In the rows, 128 means zero.
Each named turn below is shown by a few rows before and after it. Which turns, in which order, take the first row of each later pair to the second? The first pair is answered.
C (before -> after):
[162 182 120 163 137 134 121  83 152 123  98 102 105 115 138 146 154 118
 133 149  89 118 139 115 138 126 168 148 171 134  92 141 148 150 101 130
 155 150 137 115  40 149 106]  ->  [104  91 155 152  97 129 166  80 139 115 138 105  95 117 145 136 132 126
 127 136 117 121 125 133 162 101 157  98 159 125 125 123 106 152 176 126
 107 199 124 132 116 203 154]
[144 114 113 109 172  76 111 147 156 120 143 126 141 144  75 129 150 115
 134 148 149 120 113 116 156 108 104  97 110 131 138 108 142 139 101 110
 148 108 135 121 139 133 164]  ->  [159 141 115 148 155  92 109 138 148 105 132 109 118 146  79 154 163 129
 140 145 139 131  97 134 152  89 116 109 106 140 126 104 163 136  83 117
 147 120 142 113 104 113 145]
[154 172 105 170 156 157  93 102 113 125 103 109 131 133 112 139 105 133
 157 125 107 147 105 102 112 117 143 108 124 109 131 121 174 118  99 107
 149 131 113 107  86 118 124]  ->  [115 110 130 172 118 150 135 100 104 114 125 105 115 136 120 133  92 138
 151 117 125 153  98 121 130  95 143  74 116 106 158 111 144 125 150 106
 115 178 101 112 135 154 162]
[126  80 105 133 144 131 114 169  87 101 135 143 141 155 122 145 139 124
 123 139 132 133  75 115  96 107 136 136 112 119  91 108 116 107 143 111
 115 141  89  99 188 104 135]  ->  [138  99  92 124 162 124  96 174  94 114 128 146 149 156 116 144 141 116
 122 140 127 137  81 102  95 120 136 151 116 121  87 114 122 104 125 112
 128 116  93  97 176  94 123]
E (before -> after):
[202 103 110  98 104 102 107 137 108 126 125 122 139  91 159 112 131 134
 123 158  99 104 155  90  82 103 108 165 153 158  61 142 116 110  97 144
 121  39 133 185 130 133 117]  ->  [182  75 129 120  62 104 125 129  95 105 133 114 122  97 174 127 142 140
 112 157 107 110 143 108  89  75 109 162 147 155  61 122 106 108 117 144
  98  70 132 185 149 139 125]
[110 163 154 100 121 105 176 167 152 152 129 130 122 119  85 116 157 178
  95 112 106 146 154 132 133 168  84  89 149 156 120 139  75 125 131 140
  97 157 171 218  83 204 139]  ->  [126 177 133  85 150  98 142 178 158 159 122 141 140 114  78 109 157 168
  96 121 105 146 163 109 121 186  81 108 149 156 100 145  82 123 105 144
 117 126 171 208  77 186 126]
[171 124 152 121 125 139 127 103 153 145 119 150 124 130 148 134  98 134
 114 122 145 108 121 118 141 160 122 132 149 105 103 126 111 133 114 174
 115 109 138 144 141 149  81]  ->  [168 112 154 127 118 135 128 105 149 140 112 146 125 132 150 132 106 134
 112 126 149 104 122 119 140 154 123 134 145 103 101 119 109 135 116 180
 108 115 134 144 138 151  84]
H (before -> after):
[128 144 114 113 168 171 107 145 136 128 117 149 176 137  95 105  79 112
 142 132 125 120 112 123 157 165 116 123 128 145 136 119 128 118  98 105
 133  92 127 109 123  97 130]  ->  [145 179 134 144 133 176 121 118 140 117 107 130 151 138 115 118 109 115
 142 130 119 104 129 148 159 166 119 135 143 144 133 122 144 141  87 109
 140 115 147 127  82 103 112]
[153 176 123 103 154 134 100 123 141 132 122 120 140 111 108 131 131 136
 125 124 116 119 140 122 120 151 137 137 149 121 124 141 145 136 104 122
 157 102 141 126  92 119 109]  ->  [132 165 132  97 157 137 127 130 147 146 127 118 135 110  92 125 106 140
 136 116 121 130 125 132 125 146 144  98 140 125 152 144 140 134 131 114
 144 126 147 133  93 147 128]
[145 146 156 139  65 141 126 123 118  95 184 131 124 155 131 143 150 136
 122 139 147 147 143 149  77  82 103 146 132 155 165 142 142 119 180 130
 136 137  54 161 123 123 122]  ->  [133 115 141 123  89 137 126 141 113  99 188 140 139 154 117 133 128 142
 129 139 151 158 132 129  74  82  99 135 121 154 171 140 124 103 195 122
 133 127  46 146 152 124 146]
Pairs:
Between the rows of a pair lie 2 to 4 turns.
[ 84 101 131 152 102 149 133 121 109 138 147  97 166 114 118 141 129 126
 128 130 132 136 113 123 136 151 139 115 111 102 153 118 139 146 156 104
 129 153 129 137 165 152 127]  ->  [116 135 109 169 120 155  93 125 107 134 128  99 172 117 115 157 144 121
 129 131 124 148 109 111 119 151 145 142 107 108 127 119 155 136 116 108
 149 123 132 116 140 113 104] : C, C, H, H
[156 179 145 122 125 115 132 119 150 133 133 118 122 124 124 134 142 111
 125 131 119  96 159 141 129 132 123 142 168 139 142 140 154 157  98 150
 148 116 135 159  71 128 106]  ->  [159 148 119 113 164 110  98 142 141 127 134 132 156 130 127 134 136 106
 113 142 121 103 158 108 118 134 113 163 160 133 116 135 143 142  82 157
 152  83 116 138 101  99 107] : H, H
[126 135 110 117 155 132 102 139 121 130 120 123 140 121 140 132 145 128
 132 123 115 126 136 107 129 136 101 157 126 135 117 132 154 129 104 126
 149 100 138 117 115 105 114]  ->  [130 162 122 126 132 137 128 122 129 119 122 105 117 119 147 132 152 126
 137 121 115 121 139 128 144 137 103 154 140 140 139 139 169 137 112 127
 151 123 149 133  88 120 112] : H, H, H
[122 119 112  87 161 121 120 137 139 147 135 145 146 120 123 118 122 115
 130 135 124 127 136 110 127 152 120 116 135 109 152 134 115 133 129 132
 142 111 127 129 139 157 125]  ->  [138 170 127 125 138 143 127 116 143 139 121 129 115 122 116 146 137 124
 138 129 108 126 126 143 132 145 136 122 136 124 152 137 145 137 109 132
 141 131 145 133  79 147 115] : H, H, C
[158 153 128 146 102 151 132 123 113  97 102 110 105 148 139 164 160 144
 139 129  94 154 146 153 107  97 153 159 139 113 122 107 148 117 141 104
 124 139 120 162 107 129 102]  ->  [134 105 136 146  88 141 141 125 107  90 114 118 111 146 153 155 151 142
 135 126 111 152 149 146 115  85 148 145 132 102 128  98 124 118 158 104
 103 151 108 166 147 134 117] : H, H, C, H
[119 108 138  95 148  95 150 157 108 142 132 135 137  92 119  97 126 126
 136 151 113 161 152 115 113  91 111 133 111 119 127 124  98 123 160 106
 140 128  92 125 186 142 184]  ->  [115 115 152 134 105 108 168 144  94 129 131 120 105  96 120 123 130 138
 133 144 107 160 137 146 116  68 123 133 101 126 128 118 110 125 164 110
 121 153 104 125 168 136 189] : C, E, C, E
[107  79 115 105 175  98 165 151 107 134 147 154 160 138 104 108  76 151
 153 105 123 133 177 124 171 161  77  54 103 117 143 108 126 128 130 111
 176 120 112 103 189 163 134]  ->  [149 153  96 135 202 115 133 156 108 136 110 136 152 135  86 138  89 154
 169 109  91 148 159 122 149 161 101  79 102 133 113 116 168 108  75 105
 196  95 129  66 117 109 100] : C, H, H
[ 72 166 158 132 111 161 213 129 126 117 125 139 111 151  95 124 149 123
 173 127 133 116 136 157 160 120 158 137 132 146 121 143 179 158 189 102
 142 132 101 165  53 152 127]  ->  [ 84 170 153 106 117 143 191 127 138 113 127 146 133 146 118 111 162 109
 159 134 135  94 169 134 161 150 136 165 144 137 106 147 176 165 177 109
 158 102 100 184  65 152 105] : C, H, H
[140 164 118 152 164 159 119 148 131 151  97  87  98 123  92 159 118 146
 156 122 128 141  77 146 106  99 167  94 128 153 142 145 156 113 106 139
 134 129 144  97  61 106 133]  ->  [107 108 111 133 178 154 128 166 127 156 120 106 115 121  81 141  92 146
 152 115 147 148  66 131 117  97 163  69 116 150 156 136 128 107 140 134
 122 132 123  90 115 129 164] : H, C, E
[164 169 101 129 161 145 114 134 127 143 120 117 125 127 107 137 140 119
 134 128 124 134 129 119 126 119 124 138 143 147 113 120 148 119  86 134
 136 110 124 112  97  93 109]  ->  [145 176 134 139 119 144 156 114 133 135 131 103  93 131 116 144 142 121
 139 126 126 123 134 149 141 110 130 116 152 145 146 120 150 132 110 134
 120 149 136 138  85 130 116] : H, C, H, H
[186 178 165 130 120 112 115  84 141 138 128 159 144 132 177 110 159 110
  92 160 109  80 196 114 159 142 123 141 142 144  85 121 159 146 126 143
 170 124 153 152 122 149  85]  ->  [171 183 126 101 213 126 116 121 147 184 126 165 158 127  94  87  94 128
 131 144 106 130 144  99 147 148 155  76 111 157 120 135 157 114 140 124
 168 118 157 114 105 154 132] : H, C, H
[102 107 162 165 109 130 142 113 124 112 139 120  95 108 105 108 140 134
 114 125 135 165 100 162 136 107 138 124 143 144 167  97 113 117 173 118
  91 186 122 141 150 159 134]  ->  [114 149 139 104 163 120 123 115 164 146 143 138 128  94  88  74 128 112
 127 126 134 144 136 124 137 163 122 120 163 139 184 120 117 130 165 122
 129 152 131 162 123 177 121] : C, H, H
[144 114 135 106 147  81 124 153 107 184 143 108 216 139  84 105 101 125
 133 131 124 153 123 125 120 103 182  94 152 142 183 113  92  76 129 143
 133 133 132 165 137 151 138]  ->  [153 138 142 124 143  90 133 152 110 183 133  98 195 139  77 117  96 134
 139 122 117 160 117 145 120  95 191  88 155 147 185 114 112  80 130 142
 136 148 142 163 112 149 136] : C, C, E, C
[112 130 122 176 110 120 156 120 101 136 116  91 131 130  83 134 139 116
 171 149 125 160 121 150 162 108 124 107 161 147 135 143 163 143 124 105
 123 137 152 128 103 134 144]  ->  [115 134 118 152 101 114 165 109 116 137 118  95 130 125  92 125 147 101
 165 152 129 137 139 146 172 123 108 104 177 147 143 145 156 160 132 109
 132 134 152 147 106 151 141] : C, H, H
[ 92  80  88 131 194 144 111 178  97 187  82 140 195  90  84 154 134 140
 148 107 112 161  56  96 108 156 171 180  98 119 171 130 101 127  58 134
 161 114 133  42 121  68 178]  ->  [ 36   5 141 134 115 132 177 154  89 164 124 140 161  98 126 144 136 143
 130 105 136 140  70 124 142 133 146 147 101 102 211 111  71 147 129 140
 117 177 125  82 183 134 214] : C, H, C
[157 179 136  96 141 128 134 132 152 142 118 127 128 119 106 119 136 120
 131 123 120 100 146 126 127 153 121 127 142 129 142 146 160 145 115 137
 171 121 142 149  86 146 113]  ->  [143 179 148 129 125 143 156 129 131 137 122 115 103 123  96 136 130 135
 142 114 119 121 117 150 135 131 136 108 127 143 158 139 158 137 135 131
 154 152 144 140  71 147 127] : H, H, H, C
[ 93  79 138 115 115 142 157 144 123 146 144 127 130 137 127 125  90 153
 126 126 144 145 137 134 128 115 128  95 108 131 142 119 111 130 172 126
 109 164 113 143 146 155 165]  ->  [108  73 107 109 150 138 120 167 114 150 134 139 162 136 124 117  87 154
 124 132 145 153 132 103 109 119 130 121 100 131 117 123 109 109 141 126
 126 124 102 112 163 115 158] : C, H, C, H
[135 197 114 115 145 160 116 116 138 144 114 123 121 117 128 126 130 108
 139 133 115 133 139 132 100 151 157 149 138 137 136 144 152 151 100 127
 157 118 122 148  60 135 106]  ->  [114 130 109  68 164 139 119 135 141 149 139 147 160 112 137  94 112  93
 128 137 132 124 162 109 105 163 127 134 137 122 138 145 113 147 129 122
 154 106 103 155 129 162 132] : C, C, E
[116 231 155  99 120 103  75 114 184 148 103 103 123  92 146 134 178 159
 135 166 117 115 198 117 131 120 133 145 180 134 177 138 156 165 105 133
 178 120 157 177  76 120 132]  ->  [ 68 156 168  64 114  88 108 121 186 149 133 125 139  93 152 102 151 148
 137 158 144 116 208 106 145 117 112 107 172 123 204 122 112 170 158 133
 159 136 143 192 146 174 168] : C, C
[139 148 106  81 198 110 135 137 162 163 124 137 153 132  99  88 109 108
 147 126 134 124 143 103 130 165 127 104 148 136 154 155 121 139 122 121
 160 105 142 143 105 149 131]  ->  [112  65 133 105 116  95 141 123 129 116 148 136 155 144 165 104 139 110
 114 136 151 112 155 107 140 131  99 135 140 117 125 125  85 148 149 131
 130 121 118 159 187 145 136] : H, E, C, C
[ 95  38 156 140 125  90 118 166  89 100 152 130 193 166 143 137 151 105
 126 103 119 130 147  88  98 131  89 171 101 113  76 124  46  97 128 179
 120 115 118 103 247  71 145]  ->  [119 102 186 179  60 105 126 124  96  74 141 112 154 167 183 162 204 102
 113 113 101  92 173 116 105 131  91 211 123 113  60 124  83 128  94 187
 136 131 142 134 189  59  89] : H, H, H
[ 89  87 112 161 128 132 118 110 133 129 129 110 157 156 150 119 127 131
 141 136 162 140 136 107 131 125 131 140 150 102 120 122 112  93 131 127
 119 138 139 133 171  99 146]  ->  [106 136 101 161 164 144 105 119 146 138 108 107 153 158 125 127 121 140
 152 128 151 149 124 111 115 136 147 137 155 113 119 129 137  87 109 127
 134 130 149 120 121  85 133] : C, H, H, C
[140  90  89 136 147  90 100 143 129 116 125 130 175 119 147 136 144 130
 106 139 133 141  88  83 121 130 106 153 117 101 107  98  90 102 147 106
 101 123  86  97 193  80 131]  ->  [140  95 106 169 116 105 114 136 115 101 121 117 143 123 149 152 157 142
 104 139 127 147  72 105 123  99 122 151 107 110 107  93  98 104 154 103
  81 152  87  95 180  76 134] : C, C
[142 105 128  97 107 134 164 176  90 114 125 134 186 151 140  83 120 161
 135 107 116 154 114 116 108 140  93  68 111 172 153 135 122 104 135 130
 138 111 109  88 151  85 161]  ->  [131  88 137 100  85 138 169 171  84 107 127 136 178 152 153  89 130 162
 123 110 119 151 124 119 112 131  88  74 111 166 149 133 117 108 141 130
 129 124 105  92 168  91 159] : C, C, H, C
[131  97 152 151  89 151 124 120 102  91 139 132 127 150 153 162 139 171
 124 121 113 128 136 108 117 134 109 158 126 138 139  80  64 144 105  80
 100 123 115  95 132 103 135]  ->  [150 126 133 132 115 150 100 122 110 100 130 134 147 144 142 157 140 163
 129 121 106 124 148  91 106 158 106 169 137 136 126  96  75 143  82  83
 125  96 121  90 115  87 117] : C, C
[141 175 104 161 139 171 113 146  99 123 120 113 148 160 102 137 100  91
 113 157 138 112  69 131 115 110 115 126 109 141 135 133 157 105  84 123
 162 133 141 124 103 134  91]  ->  [146 173 117 139 121 158 113 128 113 118 124 114 158 155 133 125 119  72
 100 165 146  76 103 119 129 125  85 147 129 123 136 135 150 126  85 128
 172 125 140 156 113 150  77] : C, C, H
[138  78  92 112 156  95  82 151 127 115 124 164 160 126 159 119 105 109
 101 131 148 124 164  80 104 140 117 151 147  87 113 115 116 106 117 125
 144  67  92 103 176 103 125]  ->  [113  49 130 165  82 118 130 131  98  89 131 137 111 139 176 148 117 128
 102 128 152 141 127 130 121  86 134 136 134  93 128  94 112 109 153 119
  99 133  92 104 182 114 147] : C, C
[133 124 121 117 116 111 102 121 134 112 129 139 153 128 178 124 166 115
 115 138 128  98 161  94 124 147 101 178 139 121  95 123 130 140 103 136
 143 101 126 144 145 115 102]  ->  [149 157 107 157 135 131  98 131 119 111 115 125 135 132 145 153 161 130
 130 135 112 132 125 109 113 122 136 176 124 133  91 125 150 120  85 129
 137 105 135 114 104  82 108] : H, H, C
[108  91 114 159  93 131 134 133 100 112 128 123 124 140 134 156 120 142
 129 137 149 154 110 123 115  89 136 126 121 124 118 107 109 119 143 135
 109 142 116 116 157 120 153]  ->  [103  93 122 164  84 140 149 123 106 111 126 117 114 139 137 152 123 141
 132 132 146 150 115 137 119  91 135 118 125 128 121 111 114 116 141 131
 109 155 111 127 145 132 149] : H, H
